One turning vector, and how many ticks it has turned:
The counts run from 0 to 297.
[ 23.0  10.8   2.2 -14.5  16.5   8.1 -17.2 -14.2  10.7   9.9  37.2   3.3
  27.4  18.9 -14.9  13.6   2.4  24.7  -2.4   8.1   8.7   2.0 -31.8  33.8
  13.4 -22.0 -24.6  16.7  -4.3  10.3   4.1 -12.9  -3.0 -12.5  -4.2  20.8
  -1.5  15.1] => 182
[ -0.8  14.3   4.3 -17.6  -6.8   5.0  10.2   3.1  19.9   2.5  -2.4  31.7
 -25.4  28.1   2.7  25.2 -11.6  28.6  -5.9   9.9  30.1  -8.0 -30.2   1.5
   3.5  -1.1 -29.4 -20.6 -19.1  22.6 -26.4  -3.1   0.5  -3.3   5.9  11.3
 -15.8  -7.5] => 16
[ -0.9  -3.9   2.9 -27.5   2.2 -11.5 -13.4   8.5  10.7  11.5 -15.5  37.5
  -4.1  20.6 -17.8  20.1   6.7  -1.3  -7.5 -16.7   7.5 -32.6 -10.7  -0.2
 -20.9 -31.7 -36.6 -11.9  -9.8   6.8 -23.4 -12.8 -12.6  12.2 -14.1   1.4
 -30.1   1.2] => 115
[ -2.7   5.3   3.5 -12.5  -3.3  12.4   7.2 -26.6   7.1  -4.3  -2.5   5.6
  -8.0  40.0  -5.8   3.5 -20.2  31.3 -11.6   1.9   5.9 -10.3  -5.8  33.3
   7.5  -3.5  -8.3  -3.6 -39.5  -0.3 -47.0  -3.7  -6.9  -0.3  -3.7  16.4
 -16.9  -1.0] => 195
[ 18.5   2.6  -2.6 -14.1  12.9  -1.9 -24.7 -14.5  -3.1   7.7   9.3  10.0
  12.5  33.8  -1.5  21.3  19.6  39.6 -20.7   5.0  -2.4  18.1 -27.8  13.5
  11.2 -27.4 -30.7  -1.2  -9.9  17.3  22.4 -19.9   1.5   0.4 -10.5   8.0
  -3.5  21.8] => 154
[  6.9  -5.5  12.7 -51.0 -21.6   0.2  -1.9   6.8   5.0  -6.7  -5.3  31.4
  -9.6  39.5   1.6   4.1  16.1  15.9  -0.9  -1.0  25.3 -14.3  -2.4  -6.3
  -7.2 -23.5 -18.6 -22.1 -20.3  12.6 -14.1  -1.8  -6.0  19.3   2.3  -0.3
  -5.9  10.6] => 259
[ -4.9  11.2   6.0  -3.2   9.0   4.1 -24.2  27.3   1.7  18.9  -2.4  20.2
 -16.0   9.2 -25.6  40.4  10.7  29.7  -6.5  -0.7   1.2   6.6 -28.0  14.2
   1.8 -14.5 -45.2 -11.9  -1.8   7.2  -8.7 -19.7  -1.2   1.4 -13.3   1.9
  -8.3   8.0] => 145
[ 26.8   9.6   0.0 -24.9   1.8 -11.6   0.2 -23.9  18.5  -1.3   1.6  15.0
  -3.5  37.0  20.2  16.3   4.1  24.7 -30.8  10.7  20.4   2.4 -20.5   3.2
   3.0 -14.5 -24.4 -12.2  -5.6  32.8   4.2  -6.4   1.3 -10.0  -9.2   7.1
 -15.9  15.1] => 8
[-10.0   7.7  10.5 -22.3  -4.7  21.1   2.4   8.0 -12.6  -1.5  12.9   6.7
 -10.0  41.9 -13.9   2.6  12.0  40.1  12.1   4.3  15.3  15.3  -0.5  33.0
  10.4  -4.7  -9.1   0.2 -32.0   3.2 -31.1 -12.1  -9.9  10.6  -5.1   5.2
   4.5  13.9] => 48
[ 23.1  10.2   7.0 -14.6  -2.0   8.4 -20.5 -24.1   1.0   5.0  40.3  17.0
  28.5  22.9 -11.0  11.4  -8.9  18.1 -11.0  -1.6  11.5  -6.9 -20.0  36.6
  14.9 -22.2 -11.9  14.8 -11.7   8.1  -7.3  -7.3   2.8 -18.9  -2.3  30.6
  11.1   3.9] => 184
[  7.6  16.7  -7.0 -15.4   5.6 -16.7   3.7 -31.7  17.5  16.5  -5.2   9.2
  11.6  23.3   7.8  17.9   8.4  24.3 -17.7   2.7  20.0  -4.6  -3.4  34.3
 -12.0 -16.6  -7.7   6.1  -8.6  28.1 -27.6  -5.4  -3.2 -21.1 -18.3   1.2
 -39.2   5.6] => 216
[ 12.0  -7.8   9.4 -32.5 -15.2  18.1 -15.3   0.9  10.4   6.4   0.9  43.0
   6.1  27.9   0.5   7.4  -8.4  21.8  15.5  -1.5  15.1 -15.4 -16.7  -4.5
   5.0 -26.4 -11.7 -11.8 -36.0  13.3 -14.8  -5.8   7.2  26.9  12.0  14.1
  -1.1  -2.6] => 286
[ -3.3  10.6   6.0 -33.8 -10.3 -17.1  -5.9   4.6  -7.6   0.3  19.8  29.1
   5.9  31.1  -9.8  15.3  17.9  -3.2 -13.2 -18.8  29.7 -20.4   7.4  16.0
 -17.9 -27.1 -15.9   8.1  -2.7  11.8 -29.5 -11.9 -22.0 -15.4 -20.4   9.3
  -9.0   7.0] => 239
[-10.3 -11.6  12.7 -38.0  -5.5   4.7  13.7  -3.7  -2.6  -0.3   6.5   5.4
   3.9  47.1 -17.1   3.3  12.8  32.5  15.9   4.9  25.3  -4.7 -21.1  24.3
   1.2  -7.2 -18.7  -4.1 -27.6 -13.4 -22.0   1.0 -10.5  24.1   5.7  11.2
  -2.6   5.5] => 51
[ -0.2  -3.5 -18.5  -0.3  -6.8  -8.9 -18.2 -14.4  21.0  13.1   6.4   6.8
  -5.6  14.0   1.4   2.6  20.9  34.5  -0.1  10.8  -2.8  -9.2  -5.4  14.7
  -9.8 -34.1 -20.0   9.7  -1.6  35.3 -24.2  -2.9  23.5  26.6 -11.6   6.8
 -35.7   2.9] => 99
[ 16.1  -2.8   2.4 -21.0  20.5  -4.1  -6.1 -17.5  15.3   9.4  17.4  -5.3
  30.3  24.9 -18.4  19.3   4.8  28.5  -1.0  10.7  14.8  -3.4 -41.5  28.3
   5.7 -16.6 -36.3   8.2  -5.8  -1.2  10.9  -9.3  -4.9   1.7  -2.5  13.3
 -12.4  10.0] => 180
[ 19.5   1.7   1.2 -30.8 -10.8 -16.9  -2.4 -28.9   3.5  -4.5   5.7  12.1
  -2.9  43.0  11.8  14.8   2.2  20.6 -45.4  -2.5  21.0  -9.1 -17.8   6.4
   1.3 -20.4 -24.1 -15.6  -4.8  17.7   1.6   0.1   1.8 -10.9  -7.2  19.2
  -5.4   7.7] => 6
[ 13.5  22.0   8.6  -2.7  -1.1  32.6 -25.6   5.0   8.9   8.7  15.0  35.7
 -12.4  18.6  -5.8  20.1 -22.2  31.4  -1.3   4.7   2.3   7.6 -14.8  21.4
  24.1  -8.8 -15.9  -8.7 -26.2  17.5 -20.5 -16.4   1.8  -9.8  -0.9  14.0
   5.7   6.0] => 165
[ 11.5   9.7   3.2 -26.8 -13.0 -15.1  -1.8 -32.5   5.5   9.2   8.9  10.6
  17.3  23.8  -5.5  13.8  -1.6   8.7 -26.1 -15.1  20.3 -23.7   0.4  38.0
 -12.1 -23.3  -4.2   1.7  -9.0   3.9 -30.9   0.7  -4.0 -27.5 -12.6  19.6
 -10.9   1.4] => 213
[-15.5   9.1  15.2 -22.4 -14.5   5.5   1.2  18.4 -15.4  -3.9  12.2   8.7
 -26.9  34.4 -23.6  23.3   3.5  27.6 -15.8  -5.4  23.2   3.5 -15.4  23.6
   8.1  -2.6 -26.7 -10.7  -7.8  -4.1 -26.5  -7.5  -8.1  -3.9  -5.8  18.4
  11.5   3.8] => 22
[ 10.3  13.6  16.0 -19.2   1.1  24.1 -27.0  26.3  19.3  23.7  -1.2  35.4
   0.4   2.6 -17.1  21.2   1.3  30.8  25.7   1.1   4.6   2.9 -14.9  16.8
   7.2 -23.2 -16.9  -9.1 -21.9  16.7 -18.7 -14.5   4.3  11.9   1.0   0.9
  -7.5   6.6] => 290
[  9.4   3.5  10.5 -29.2 -11.7 -10.4  -2.8 -20.0   7.4  28.0   7.1  21.1
  38.6  10.9  -6.2  23.5  10.8  25.8  13.2  -4.7  29.7 -13.4 -21.2  31.8
 -12.9 -21.0  -6.2   1.2  -9.5  -2.4 -15.3   5.0   8.2  -7.7   6.8  13.3
  -9.4  -3.2] => 61
[ 20.5  27.1   0.3 -15.6   1.3  10.6  -9.3  -1.9  11.6  -8.0  25.9  28.6
 -15.1  38.8  14.2   6.4  -2.3  16.5 -20.0   9.2  19.4   5.6  -4.4   6.3
  13.7 -15.6 -20.1   0.1 -11.9  42.0 -10.0 -15.3  -7.1 -15.6 -11.8  12.0
  -5.0  12.2] => 11
[ -3.2  19.2   6.0 -13.6  -3.1   8.5   6.4   9.6  21.1   6.0  -1.6  23.0
 -28.8  22.9  -3.0  26.3  -5.8  34.4  -3.1  17.1  26.0  -1.2 -29.9   6.3
   3.9   1.6 -30.8 -18.5 -11.1  25.4 -24.2  -9.4   0.8  -4.8   0.7   7.0
 -20.0  -1.8] => 17
[ -8.9  -2.7  -5.6 -13.7 -11.8  -3.6  -1.0 -31.2  -6.8  16.8  -4.2  19.8
  14.4  31.8   6.4   3.9   4.8  36.6  -1.7  -9.2  13.7  -1.6   1.6  30.5
  -7.1 -19.0   5.5   2.4 -37.7   7.1 -41.8  -1.2   6.5   8.2  -3.5  13.5
 -21.7  -6.3] => 69
[ 22.4  17.8   3.3  -9.1  -2.2   8.5  -6.5 -34.8  25.0  22.6  -3.3  15.4
  14.8  13.6   5.1  19.1 -12.3  39.2  -6.6  13.0   8.1  -0.1 -20.5  37.5
   6.7 -10.4  -6.1  -5.3 -19.1  18.9 -21.2  -0.8  11.9 -22.4  -0.1  11.7
 -19.6   3.3] => 189
[ -1.1  14.8  10.9 -29.2  -3.2   9.4 -19.6  38.8   2.5   8.1  17.5  38.7
  -1.9  19.8 -11.7  21.2  20.8   8.8  17.2  -4.6  24.9  -2.7  -3.4   4.3
  -4.6 -26.4 -25.8   2.5  -6.5  21.2 -13.7 -21.5 -13.1   2.3 -10.2  -3.0
  -4.2  12.5] => 264
[ 22.6   5.7   3.9 -17.7  19.1   1.2 -10.9 -16.0  16.9  14.0  25.4   0.5
  30.8  22.4 -15.4  19.0   6.5  29.4  -2.3  13.7  11.3  -0.1 -37.5  33.6
  10.0 -17.0 -30.5  14.5  -2.5   6.3  10.3 -12.6  -3.3  -7.2  -3.1  12.7
  -8.6  14.8] => 181
[ 17.1  -3.6   5.9 -27.7 -16.4  22.4 -24.0   2.4  -0.5  -2.8  18.4  38.6
   5.5  35.5   4.1  -5.3   0.9  20.0   7.3  -4.5   8.5  -4.2  -5.8  -0.3
  12.9 -31.0  -8.2   1.1 -34.8  21.0 -10.7  -9.7   2.8  24.4   2.8  14.8
   9.0   6.8] => 284
[ -5.3  -1.1  -7.5 -20.3 -34.6 -15.4  -5.3 -13.7   4.7   6.0   0.7  12.0
 -18.9  27.0   9.6  10.7  22.7  43.0 -13.9  12.3  21.8  -0.2  -9.5   4.1
 -10.5 -21.9 -14.4 -14.7  -3.4  25.7 -19.8   3.1  23.9  19.8   0.4  10.6
 -12.9   0.6] => 251
[ 21.2   6.1   6.0 -16.8  -8.8   6.3 -17.4 -32.4   3.1   8.7  32.7  17.8
  27.5  22.6  -9.2  14.3 -16.2  18.2 -14.7  -3.3  12.0 -12.7 -20.9  31.2
  11.0 -20.1  -9.8   9.9 -14.9   4.0 -11.1  -1.9   5.5 -18.0   3.3  32.8
   6.9  -2.5] => 185
[ -4.6 -14.5  -7.2 -24.6 -21.5 -15.3 -18.7 -17.5 -18.7  10.3  -3.1  18.4
   8.6  39.3   5.9  11.6  19.1  40.2 -17.1  -9.4  12.2   5.8 -12.2   4.6
  -0.9 -28.6  -9.5  -6.4 -25.9  10.6  -2.5  -7.3  15.2  26.6  -0.1  15.6
   1.3   1.9] => 277
[ -8.5   5.7  -0.2 -30.7 -11.0 -22.4  -2.0  -2.8  -7.4   1.5  12.8  29.9
   6.0  31.5  -5.2  15.8  14.7  -1.7 -15.6 -20.3  33.2 -23.9  -0.5  10.6
 -21.4 -29.1 -16.8   3.9  -5.3  11.9 -27.1  -8.2 -15.1 -13.4 -16.2  11.9
 -16.1  -1.8] => 240
[ 14.8  -7.9   7.4 -29.9 -18.4  20.3 -18.9   1.0   2.7  -0.7  10.6  44.3
   5.4  33.4   2.5   3.5  -5.9  18.5  10.6  -3.1  11.3 -13.1  -9.1  -4.3
   9.4 -27.9 -10.1  -5.6 -36.9  13.8 -11.9  -7.8   6.0  27.1  10.6  15.5
   5.9   0.5] => 285
[ -2.4   4.9  -4.8 -10.6  -1.4  20.9 -10.1  -2.7   8.3   0.0  21.8   1.1
  -2.6  30.3  -6.2 -13.7  17.9  36.8  20.7  11.8   1.2   3.3   7.2  30.4
   4.7 -22.8  -5.8  21.0 -24.3  22.8 -33.8  -8.4   5.9  27.7  -4.9   3.4
 -19.0  11.8] => 74
